One turn moves each row of this set onto another row. After a few examples, where does it send each row asked below?
Q113: [ 10   3  -2   5 -13  19  -9  11 -19  16 -13   6 -12   1   1  -5  -8]
Q118: [ 19  -9   8 -13   0  -5  -7   4   0   7  -4  17  -7  19  -7   1  -4]
Q120: [ 16  -1   6 -10  -2 -14 -12   7 -22  12  -4  10  -3  16 -11  -7  -3]
Q347: [-10  -6  17   7   8  13   2   6   4   5  -4   4  11   6 -19   0  -3]
Q331: [  7  -2  18  -5 -18  22 -16   9 -13  -3  -5   5   0   7  -4  -9  -5]
Q686: [ -6  11  -2   3   5  -2  13   0 -15  -3 -27 -19   6  -5  11  -1  -8]
Q929: [  4  -8 -16  -8 -12   4 -10  13 -14   9 -21  -6   9   3   6 -21  -1]
Q665: [-13  -1   7  -1  11 -11  11   1 -10 -14  -2 -15   1 -11  11   4  -9]
Q91: [  0  10   5   0   6   2  12  -2   5 -19 -20 -12  10  -2  10   5 -13]
Q320: [ 16  -9 -17  -8  -7  10  -8   9  12  -1 -18   4  10   3   4  -8 -12]
Q25: [ 15  -7   1  -8  -4 -12  -4  -6 -17 -15   2  11  10   1 -12  16  -4]
Q17: [ 21  12  -2   5  -9  14 -21  11  -5  -7  -4   9  -2  -1   2  -4 -13]
Q776: [ 17  -1  -2 -13   2 -12 -14   7 -10   5  -1  10 -12  16   9  -8   4]
Q132: [ -8   3  17  -2   0   4  15  -2 -11 -11 -24 -16  15   2  -4   1 -10]
Q819: [-11   9  -3  15  11  -3  -5  13 -18  13  -6  -6   8  -2  -6 -12   2]
Q875: [-6  5 -3  6 15  7 -7  9 13 -6  2  1  3  1 10 -6  5]
Q220: [ 12  -9 -16  -7   0  -7   4  -6 -13   0  -4  11  -8  -1   5  19   1]
Q192: [-11  -8  11  -1  10  -6  17  -2  -4  -8  -5 -11   0  -9   2  11 -14]
Q843: [-10   0   9   4   9 -14  14   1 -16  -8  -6 -13   5 -13  -2   6 -16]
Q305: [  1 -12  -1 -14  -9 -10  -2  -4 -32  -4  -2   3  -1   3   1   7  12]
Q355: [  9 -12   1 -10 -14   7  -9   9  -7   0 -18   1  23   8 -15 -14 -11]

Q305 goes to Q25
Q843 goes to Q192
Q120 goes to Q118
Now these:
Q17 goes to Q113
Q355 goes to Q320
Q91 goes to Q686
Q347 goes to Q875

One turn moves each row of this set onto another row. After a few examples, where does it send each row asked below?
Q338: [-10   8   1   7   2   9 -13   0  -3  16  -6   1  -4  11   1 -13 -13 -15
   0  -2   3  -9 -11  27   0   1   9  -2  -7  20]
Q53: [ -7   2   4   5  14  15 -15  -6 -10   7  -1   4  12  11  -9 -15 -12 -21
   0   6  11 -13   3  27   4  -9   5 -18  -1   9]
Q549: [ -5 -12   4   2   8  11 -23  -7  -3   3   0   3  14  -2   4  -4 -20 -27
 -14   8 -20 -15   6  17   1  -7  -3  -7  -2  24]
Q562: [  3  -9 -14  12   2 -31   1  -2  14  -3  -7   7   7 -20  -6   8  -4  -4
  -1   3 -11  -5 -16   5   7   3  -8  -1   9  -8]
Q832: [ -5  -4   0  -1   2 -12   3   7 -11  15 -23   9  16  -9   7   0 -11  -2
   8  -7  -6 -20 -11  -4  16 -31 -11  -8   8  -7]
Q62: [-17  -3   0  12   2 -22   7   0 -13   7   5   1   7 -10   2  -2   8  -3
  -5   4  -1 -10 -12  13   8  -4  -7  -6  -1 -27]
Q908: [-13  -9   1   2  -1   9 -18  -1  -6  11  -5   6   0  -1   5  -4  -8 -21
 -13   4 -16  -7   0  21  -3   5   0   4 -10  30]
Q642: [ -5   0  -4   7   1  11 -23  -4  -7   2   0   1  10  -1  -5 -19 -10 -19
 -13  22  -4 -12   1  26 -12   3  -4 -16   2  15]
Q24: [ -1  -1  -3 -15   3 -12   9 -10  -4  -6   7 -10  33  -8 -10   3  -2  -6
   4  20  15  10  -7  -2  17  -6  -3   0   4  -5]
Q756: [ 15   8 -16   8  -2  -9  10   8   8  11 -11  -6  29 -15 -10  -5  -6  -2
  -2  14  15   6 -24   3  16   1 -11   1   4   2]
Q811: [ 10  13 -11 -10  -1  -7   4  14   1   7  -5 -12  28 -14  -9 -10 -10  -8
  10  21  22   2 -13   2  12  -1 -10  -2   7   6]
Q288: [ -3   1   3   7   7  13 -19  -1  -3   7   2  -5  -1   2   4 -12 -16 -26
 -13   7  -4 -19  -5  34   2  -3  -1  -7  -3  12]
Q640: [-13  -2   6  -6  11  14 -11  -7 -12   8 -14  11   9  12 -10  -6  -9 -14
   8   1  10  -1   1  18   4  -6  10  -9  -2  23]
Q28: [ -3  -7   4  -8   7  11 -26 -16  -4  -1   2   1  22  14   0  -8 -20 -21
   5   2  -6  -9   5  13  -3 -13  -5 -11  -1  14]
Q495: [ -5 -12  -6  11   5 -23   1   3  -7   3  -7  13   6 -17  -8   4  10  -3
  -2  -3  -1  -7 -17   6   8  -5 -12   4  -3 -22]
Q528: [ -3  -7   5  -8   8  19 -18 -14 -11  -1  -8   5  17   5  -8  -9 -17 -17
  -8  13   1 -15   2  14   6 -25   8 -11   3  19]
Q186: [ -9  -6  -4   6   1 -28   4  -3   7  -6   0  -5   4 -21   6   9  -7  -6
 -10  13 -20  -8 -12  12   6   7  -7  -7  12  -9]
Q559: [  5  -9  -1   5   5  -4   8  10  -7  11 -31   9  26 -20   0   8  -6  -2
  -3  -1  -5  -4 -21  -3  16 -11 -23  -5   7  -2]
Q909: [ -8  -6 -10   3   3 -32  -4   6   7  -3   1   4  -5 -19   0   3   0 -11
   5   5  -8 -13  -4  14   5   5  -8  -4   8 -11]
Q737: [-15  -7  -6   7   3 -24   0   5 -12  12  -1  14   4 -10  -2  -4   8  -6
   6  -5   1 -17  -3   5  11 -19  -5  -2  -3 -19]
Q827: [-14   1  -2   0  -2   8 -20  -2 -13   5  -5   6   3   4 -10 -17  -1 -10
  -4  16   5  -1  -4  21 -16   9   3  -5  -5  20]
Q279: [  4   9 -14   4 -12   2   8  20  -7  22 -12  -7  24 -21   3 -13   0  -8
 -13  21   8  -8 -13   7  14  -7 -18  -1   1  10]
Q461: [  5  -5 -16 -19  -2 -16   0  -3   6  -5   5  -3  29 -14 -10   2   0 -12
   7  20   9   7   6  -5  16  -7  -7   5   4  10]
Q975: [  4  -7 -20  -5  -8 -31  -4  -5  18  -4   6  -3  10 -19   1   5  -8 -11
  -2  15 -13  -8   0   0  12  -8  -1   6   8   8]
Q501: [  1  -5  -4  -7  -2  18 -21 -15   1  -4 -12  -2  10   2   4  -8 -15 -17
 -14  16 -11 -15   0  25  -1 -12  -6 -15  10  22]
Q246: [  9 -11 -21  -1  -7 -23   1 -13  16  -5   0   2  20 -15  -6   9   2  -5
  -5   9  -4   3 -10  -2  16  -9  -6  10   2  -1]
Q449: [  0  -6  -7  13   0 -15   5   0  -5  15 -18  12  20  -7   0   1  -1   2
   2 -11  -2  -9 -21  -3  15 -23 -13   0  -1 -16]
Q211: [ -2  -7  -3  -5  -2   3   6  17 -13  15 -29   5  22 -21  10   2   0  -8
  -6   8  -7 -11  -7   5  17 -13 -29  -9  10   6]
Q845: [ 11  -6 -11  -7   5 -14   5  -1   4  -6  -5   0  28 -18 -18   6   0  -6
   3  16  14  12 -14  -4  15   0  -8   6   3   0]
Q660: [ -9   1  -1  -9  -5   6 -24 -13  -8   7  -2   3  11  15  -4 -15 -13  -8
   6   2   2  -3  -8   7 -10 -11   9   3  -9  19]
Q162: [ -9  -8   3 -10   3   7 -22 -11  -1   3 -12   7  13   9   4  -1 -19 -15
   7  -1 -15   0   0   9  -6  -1  -2  -5   0  30]
Q550: [ -1  -9 -11  -6  -6 -23   5 -19  11  -6   5  -6  26 -12   3  10  -9  -5
  -7  15 -15   1  -3  -4  16 -12   1   0   9   3]
Q442: [ -1   2  -7   7 -11   1  16   8  -6  16 -10 -12  28 -20  12  -1  -1  -6
 -24  20  -7  -3 -14  11  18  -2 -20  -5   3   4]
Q83: [  9  -4 -11   5  -7   2  10  11  -4  15 -19  -1  26 -22   0   1   6  -5
 -17  12   4   0 -21   6  19  -5 -24   6  -2   2]
Q440: [ -8  -7  -3 -11  -4  17 -14 -15  -7   5 -17   8   8   5  -1  -4  -8 -11
 -11   9  -6  -6  -1  13   5 -18  10  -1  -1  34]
Q745: [ -6   2  -7  -2  -8  11 -16  -7   3   4 -20   2  -1   2   3 -10 -12  -9
  -8  13  -9  -6  -8  25  -8   4   1 -11   8  31]
Q599: [ -5  -9   8  -8   3   0  11   1 -14   7 -23  -2  31 -16  11  11  -9  -3
  -8   6 -13  -5 -13  -1  19 -16 -21  -9  11  -1]
Q420: [ -3   2   4  -3   4  10 -28  -8 -11   1   8  -3  12   9  -8 -20 -16 -17
  -1  12   6 -13  -6  17 -11 -10   3  -5  -6   6]
Q303: [-11  -1   6   5   5 -14  10  -3 -15  13  -9   2  25  -2   3  -1 -11   2
   4  -4  -2 -11 -16  -5  14 -26  -4 -10   4 -18]
Q946: [  2  15  -5   4   0  -9  14   9  -3   9   0 -17  27 -14  -5  -8 -11  -4
  -5  23  15   3 -22   9  12   6  -5  -7   6  -3]

Q440 goes to Q640
Q550 goes to Q24
Q811 goes to Q279
Now these:
Q501 goes to Q528
Q246 goes to Q845

